Rotation paths and how fast each direction turns (degrees a step):
Each turn is a multiple of 5 degrees from 10 to 175, or 0.
Each row of a path follows its step; steps can be skipped.
Rotation 1:
step 1: [ 17 -35  -9  11   1   1  -3  10   5 -13 -33 -31  -7  19 -34 -25   3 -10
 -38   7   3  13   4   7  -1  37  25  12  -3  11   0   3]
step 2: [  3 -34  15  28  13  24  18  -8  -5   2   9 -40   1 -28  -4   7  -3  12
  22  32  -8  10  17   2   2 -24  11 -17   7   9  38   6]
step 4: [ 13 -17  33  19 -10  10 -12 -17  40  10   2  -4 -10 -18 -19  -5 -20  44
  13  34 -33  -6  -1   1   8   2 -10 -13 -11  14  -3   2]
step 5: [ 26  -5   8  23  12  12  -8  11  -1  28 -32 -31 -22   3 -12 -35   0  -9
 -29  -1  31  14   6  17   7  14 -15  16 -21   7  -2 -17]
step 6: [ -4 -16  27  18 -13  -4  26 -13  15  12  -6 -31  -4 -16  17   4 -19  24
  -1  20 -16  -2   2  39  -2   2   6   4  19 -13  50   7]
step 7: [ -5   9  34  39 -16  21  11 -15   8  17  -7 -13 -30  -1  22 -21  14 -21
  33 -15  35   5  -5  -2 -10  11   3  16 -10  12 -18 -14]
step 8: [ 12 -14   9  31 -51 -18 -16  -1  36   8 -11  -5 -10 -18  -4  12  -3  38
  -9   3 -29   1 -21  14  -2  14  -7  14  11  -5 -10  -1]
step 9: [ 31  -4   0  14  -5   3  -1  -1   0  32 -18 -13 -17 -20  20 -11 -11   4
  -9  -4  50  34 -19  -1   7 -29 -14  -5 -20  23   1 -16]
step 10: [ 10  -7   0   5 -20 -26  30  -6  40   0 -11 -27  19  -8  16  -2  -9   7
 -13 -29   1 -15  -7  42 -23   1  -3   9  26 -15  20 -12]
step 11: [ -3  20  33 -11 -19   7  10 -30  12  18 -12  -5  -4 -29  19  -4   4  -8
  32  -4  15  21 -14   0 -15 -14  30  -6  -9  36 -20 -16]
step 12: [ 11   0 -10  18 -43 -34 -18   6  13  -7 -25 -28  16 -22   4 -10  34   5
 -24 -14 -21 -12 -11  -4 -21   5  -9  20   1   7 -20  -7]
[  7  20  -2   0   5   3  -6   4   9   0   9  -5  12  -9 -12  -3 -12   1
   0  -7   0  -5   5  11  -3  -8   6   1 -14   4  -1   2] : 55
[ 20  -8  -4   3  -4 -12 -12  -5   4   9   5  17  -3   3  -1  -9  -8  -5
   1   0  -2  -9  -2  -9   6  -4  -8  -4  -4  -2   5  -5] : 80
[ -3   9   3  16  16   3   3  -4   0   0  -1  -1  -7  -6   1  -6   7  -9
  -7  -4   4  -3   2 -12   0 -16 -12  -4  10  11  -7   2] : 160
[  2  -6  -9  -5   3  17   1  -3   8  -5   9  -8  -6   1  -7  -6   9 -15
  -4  15  -7  -6   3  -1  11   6   0 -11  -6  -4   3   8] : 20
[ 12  -2  -2  -2   9  -1  10   0  -2  -5   9   2   0  -4  -1  -4   0   0
 -15   0  11  16  11   5  -2   1   3   1  11  -3  19  -8] : 90
[ -1   1  13  20  10  -5   0   1  -5   3   4  -7  -9   6  -2   4 -11   6
   0  10   3  -4   9   8  14  10   1  -2  -3 -10  -7  -7] : 20
Rotation 2:
step 0: [ 16  -1 -15  12  13  20 -39  10 -20   1  12  -2 -29   9  23   4  -4 -14
   8 -14 -16  19 -21  23  20 -38  22  -8 -17 -19  -9  26]
step 1: [-23   5 -24  28  -3  -6 -16 -25 -32 -15 -31  21 -11   5  -8  -3 -17  51
 -15 -26   7  -9  -4   1  26  -9 -17   2  -2  -2   3  11]
step 2: [ -6   6 -25   4 -20  13  13  -2  21  33  -1 -23  -5   0  39   5  14  19
 -33   4 -21 -42  -1  -9  27   1 -15   0 -14   0 -17  14]
step 3: [ 13   6  -5   9   8  10 -37  -3  20  -1  26  10 -25 -20  25  -7  -6  11
   0   8 -27  38  -3   0  15 -10  16  -3 -20 -24 -36  27]
step 4: [-15  10 -29  45   6  -4 -19 -16 -17 -30  13  11 -32  13  -5  11 -17  35
 -19 -13  10 -14  -8  -2   8  11  19   9  16 -18   2 -12]
step 5: [ -7   0 -12   0 -26  -2  25 -10  10   7 -13 -22 -10 -24  30  20  10  14
 -26 -13   3 -35   3  38  33   6  -5 -11  -2 -30 -16  -7]
step 6: [ -8  10  -5  -8   2  -7 -38  -2  10  24  13  21   9 -13   8  31   9  20
  -4  13 -30  18  28  13   1  -4  14   3 -27 -26 -42  11]
step 7: [ -7  -1   1  25   8  -8 -18 -19   6 -32  19  -5 -35  -2 -22  15   5  43
  -6  -2 -26 -19 -26   1 -22  21  12  32   4  -3  -9  -3]
step 8: [ 13   0  -6   9  -6   0  41   2  -8  -5   2 -30  -5 -10 -11  10   2   7
 -21   7  18 -20  -8  37  32  27  24   1   5 -23 -42   8]
step 10: [-18   3  20  -4  -5  -2 -26 -16 -20  -8 -22 -11 -20  -5 -17   3  -7  55
  17 -11 -20 -19  -7  11 -18  10   6  36 -14  17 -19  -6]
step 11: [ 26 -14 -10  15  -7   2  23  24 -11  22  -7 -41   1  17 -12   6  22  16
 -21   4  -2 -22 -26  10   2  14  24  13  -3  -3 -33  34]
[ 15   8  -8   1 -15   1   7  -2  -6  -3  -4   1   3  -3   3   9  -2  -7
  -1  12  -1  14  -1   2 -13 -16   0  -1  -3  -8  -6   9] : 125
[-12  12   5   5   5  -1  -2   0   1  14   2   2  -6  -1   0  -8   0  -9
   0   9 -18  10   0  12  -1  -4   8 -10  -9   4   2 -10] : 115
[-13   1  -7   2  -5  -5  -7   2  17  -6  11   7  -3  -6   5  -8   3   6
  -8   9  14  -6   4   6 -10  -3  -2  -7   0 -14  -1  -2] : 25
[-4 10  1  4  4 -1  3  1 -3 12 -4 11  4 10 -3  2 -6  3 -7  7 17  5 17 -3
  3  9 13  8 -3  4 -4 10] : 155
